In the data rows, 128 means zero.
Here are some points, one per row:
[120 128  73  76  77 135  92 155 158 125 104  95 156 155  68 144  81  86 158 176 197 128 121 176 143 166 155 142 147 152 148 172 143 164 173 156 164 182 168 113 163 167 181 149  90 140  65  98  62]
[ 83 101 128  95  77 141  78 152 169 140 101 168 168 179 180 133 131 105 162  99 104 100 107 164 113 160 172 117  77  87  58 115 140 152 169 113 155 150 120  81  98 171 161 180 178 143 133 182 163]
[175 173 162 125  90 111  87  81 125 130  99 103 156 186  96  98  98  82 151 130 109 104 124 102  83 139 162  94 108 105  64 147 152 165 179 110 156 125  92  69 112 174 164 176 152  96 104 175 124]
[ 95 109 103 119 204 172 176 172 116 129 204 140 178 157 146  83 136  59 125 133  91 158 192 150 163 168 156 153 146  80 130  83 125 150 134 143 148 147  82  89  82 137 159 137 158 102  97 177 116]
[160 149 115 109 146 139  70 159 183 113 161  87 135 139  94 163 169 155 149 145 135 132  97 138 129 117  83 126 156 177 193 177 137 131 178 196 131 175 111 146  96 123 170 130 171 155 115 149  95]
[ 78  94  98  89 159 152 179 180  92 173 149  85 156 149 147 149 138 108 180 189 122 187 186 144 158 159 145 165 111  85 129 111 119 189 149 150 162 156 170  78 113 151 155 134 150 128 101 161 152]
[115 172 165 145  97  95 178 118  89 155 107 167 115 175 141  99 157  83 109  96  80  97 152  70  88 141  95 157  85  92 117 113 137 123 124  81 154 112 121 129 161 102 149 159 147 111 121 107 142]
[ 98 150 143 169 108 102 162  87 103 175 110 183 119 140  89 133  69 165 149 104 173 156 101  69  86  91  99 123 115 128 166 165 181 139 144 161  94  75 147  71 146  71 126 125  71 143 136  67  86]
[124  88 110 151 141 152 111 119 159  87 154 100 146  89 135 114  79  75 144 121  94  83  85 143  94 141 137 150 139  81  80 102 137 173 146 121  95 162 176 159 113 131  78 106 131  98 133 102 144]
[163 162 162 123 142  98 107 126  97 110 140 156  79 106 161 174 142 176  91  95 139 152 142  83 187 122 108 181 138 179 164 141  69  86 131 162 114 111 116 121 178  76 133  71 128 175 183 124 123]
[118 128  65 115 151 156 114 103 157 129 157 116 151 161 141 115 134  84  97  75 101  96 110 109 109 103 164 140 105 111  67  73 139 149 104 106 157 158 157 108  96 138  71 115  99 105  80  74 144]
[145 134 109 137 150 169 109 170  92 156 119  82 115 131 170 112 113  91 167 129 142 189 135 132 119 168 154  98 115 103  96  94 114 151 141 118 149 141  87 144  99 149 127 124 155  85  73 141 156]
[ 81 124 155 162 118 110 184 120 145  95  89 145  95 144 100 109 179 160 117  79 141  99 149 121 127 117 116 137 108 109 172 170 173 124 149  89 141 125 174 139 111  95 113 171 125 158 148  91 116]
[150 155 156 107  69 128  84 119  91 135  74  71  52  78  90  95 161 111 153 105  95 120 181 118  97 161 119 123 100 107 129 129 171 147 166 119 175 123 100 145 154  88 135 146 165 139 127 126 116]
[137 130 115 168 192 167 102 143 143  85 155  95 133  85  85 117  83 103 136  83  93  67 143 140 129 152 153 179 194 140 168 145 146 143 133 144  87 161 102 173 108 171 187 117 151 126 127 150 131]
[166 119 125 113 152 145 155 181 189 153 134 129 205 138 192 142 115 130 169 163 140 133 119 143 146  93 113  68 148 146 161 160 101 150 153 151 163 177 143 103 182 177 202 124 127 138 171 157 139]
[ 94 167 168 145  87  83 150  76  73  90  93 129  94  93 173 121 170 173  97 101 103 102 178 112 107 143 124  69  93 120 115 101 110  76 125  94 104  88 118 162  95  99  82 129 150  92 157 114 160]
[139 129  74  77 146 108 170 108  97 186 177 127 107 147 105 150 154 132  64  87 117 128  91  77 146  95 103 103 165 157 148 155 109  92  82 137 144  96 154  71 108  84 128 129 123 129 115  93  84]
[151  78 131 105 168 149 116 161  81 180 164  90 156  64 124 145  92 160 173 165  99 167 170 164 182 180 165 187 102  93 123  80  89  92  86 132  79 141 122 113 185 166 139  79 154 107 181 171 110]
[123 105 181 172  95  97 129 147 158 144  96 161 146  88 125 102  93  89 155 107 125 108 147 163 111 134 151 151 102  85 129 163 189 179 157  87  99 159 110 132  93 166 157 157 104 118 158 178 108]
[ 85 163 147 106  94  92 164 157 179 114 148 196 127 158  84 100 159 152 167 128 108 111 115  92 102 156  85 109 164 159 162 152 147 142 160 103 154  87  81 135 131  92 159 167 108 158  87 153 105]
[163 144 154 149  93 144  95  80 104 115 146 191 123 121 152 199 193 189  92  85 108 106 135 121 102 139 125 166 109 178 138 120 136 117  98  98 168 128 120 142 204 114 106 157 113  96 146 106 128]
[126  67  80 139 151 162 119 135 183 140 158 109 150  76 109  88 105  93 114 171 103 153 106 173 150 167 182 153 161 107 111  93 104 165  98 161  93 163 127 104  89 149  90  78  95 116 134  94 157]
[156  92  89  94 131 135 105 138 123 146 128  56  84 122 142 143  70 106 150 179 147 173 124 174 154  73 135  65  71 139 139 112 153  91  87 143 132 133 185 187 119 145 125  96 179 112  80 120 141]
[139 112 153 177 143 125 137  64  76  87  69  84  73  64 113 148 158 181 157 129 153 120 177 148 107 108 145 145 127  85 123  88 167 106 113 102  88 111 101 144  93  98 107  86  93  67 135  92 149]
[139 109 129 171  90  69 136  53  64  90  98 154  88  83 152  97 145 168  86 105 152 160 158 100  93  83  81 106  82 118 131 111  95  79  94  88  79 114 183 200 203 135 136 127 110  97 151  81 164]
[169 162 177 113 178 142 112  96 124 114 111  83  80  81 132 156 157 185 152 176 160 159 163  97 131  60  60 102 155 159 153 136  92 118  75 139 131  71  92 115 131 133 100  88 100  97 145 127 118]
[111 109 111 134 174 107 148 105 124 125 105 134  92 139  92  92  92 115  98 160 151 117  73  73 156  73  97  85 109 149 158 151 148 117 112 176  86  75 156 121 178 129 165 101  84 177 175 145 158]
[158 125  81  93  87  80 152  90 139 115 169 152 119 183 135 162 174 172 127 170 169 141  73  95 155 115 101 138 158 148  89 148 114  85 101 176 154 110 125 148 105 116 121 173 166 177 107 142 140]
[146 179 120 136 183 179 118 160 143 107 129  79 157 150  75 177 174 130 120 157 150  87  80 157 177 177 168 124 161 151  93  92  84 124  80 150 145 172 102 138  87  79  88 139 122 191 109 129 145]
[169 104 152 118 175 139 135 114 125 106 154  97 141  80 160 163 121 151  78 155  99 144  82 133 133  62 128 146 158 163 128 100  84 136  83 139 102 106 172 151 162 166  95  95  88 116 151 147 162]
[ 91 166 177 166 117 112 159 141 177 132 108 171 100 149 113  98  93 182 101  96 174  93 106 120 113 121 172 119 118 113  84 160 160 163 159 110 166 110 120 102  69 125  89 162 104 144 146  78 151]
[157 180 153 119 104 139 115 159 102  98  97 158  98 122 179 168 160 131  81 122 151 160 125 125 127 154  86 120 133 193 176 132  88  63 138 144  87  89  81 155 162 110 129  92 117 162 153 157  91]
[146 164  90 111 120 164 124 135 136  82 110  86 116 147  80 159 115 121  97 155 179 140 140 197 176 121 132 103 100 128 131 108 133  67  73 144 104 178 174 109  76  64  60  75  69 162 129  90 117]
[ 74  80 136 186 145 138 115 109 109 134  95 174 176 132 194  94 126 124 111 143 100 138 161 173 127 140 122 139 155 113  96 105  98 147 159  85 135 127 108 165 143 155 111 168 174 125 110 164 135]
[107 142 138  96 101 112 154 178 146 178 195 186 168 165 132  96 123  98 124 121 128 144 102  95 129 144  78 104 186 185 168 169  90 140 129 123 123 111  94 121 182 160 157 153 145 163  90 145  85]
[ 86  45 111 128  83  87  93 143 164 163 128 198 180 158 132  99  76 110 133 102 104  86  89 144  85  95 163 149 135 108  99 162 163  99 154  87 116  90 144 155 109 129  80 122 139  87 163 128 121]
There is one direction along which these points spread out most. Take the direction at right angles to it along which they spread out most. Go by this last direction. How far along it is each point below, from 0 to 99? 50 is the average, and the first point above lies past it. One standard deviation of the points above along it is 16.
[139 112 153 177 143 125 137  64  76  87  69  84  73  64 113 148 158 181 157 129 153 120 177 148 107 108 145 145 127  85 123  88 167 106 113 102  88 111 101 144  93  98 107  86  93  67 135  92 149] 53
[175 173 162 125  90 111  87  81 125 130  99 103 156 186  96  98  98  82 151 130 109 104 124 102  83 139 162  94 108 105  64 147 152 165 179 110 156 125  92  69 112 174 164 176 152  96 104 175 124] 26
[111 109 111 134 174 107 148 105 124 125 105 134  92 139  92  92  92 115  98 160 151 117  73  73 156  73  97  85 109 149 158 151 148 117 112 176  86  75 156 121 178 129 165 101  84 177 175 145 158] 57
[157 180 153 119 104 139 115 159 102  98  97 158  98 122 179 168 160 131  81 122 151 160 125 125 127 154  86 120 133 193 176 132  88  63 138 144  87  89  81 155 162 110 129  92 117 162 153 157  91] 60
[123 105 181 172  95  97 129 147 158 144  96 161 146  88 125 102  93  89 155 107 125 108 147 163 111 134 151 151 102  85 129 163 189 179 157  87  99 159 110 132  93 166 157 157 104 118 158 178 108] 28
[163 144 154 149  93 144  95  80 104 115 146 191 123 121 152 199 193 189  92  85 108 106 135 121 102 139 125 166 109 178 138 120 136 117  98  98 168 128 120 142 204 114 106 157 113  96 146 106 128] 44
[145 134 109 137 150 169 109 170  92 156 119  82 115 131 170 112 113  91 167 129 142 189 135 132 119 168 154  98 115 103  96  94 114 151 141 118 149 141  87 144  99 149 127 124 155  85  73 141 156] 54
[ 94 167 168 145  87  83 150  76  73  90  93 129  94  93 173 121 170 173  97 101 103 102 178 112 107 143 124  69  93 120 115 101 110  76 125  94 104  88 118 162  95  99  82 129 150  92 157 114 160] 37
[139 129  74  77 146 108 170 108  97 186 177 127 107 147 105 150 154 132  64  87 117 128  91  77 146  95 103 103 165 157 148 155 109  92  82 137 144  96 154  71 108  84 128 129 123 129 115  93  84] 58
[ 98 150 143 169 108 102 162  87 103 175 110 183 119 140  89 133  69 165 149 104 173 156 101  69  86  91  99 123 115 128 166 165 181 139 144 161  94  75 147  71 146  71 126 125  71 143 136  67  86] 37
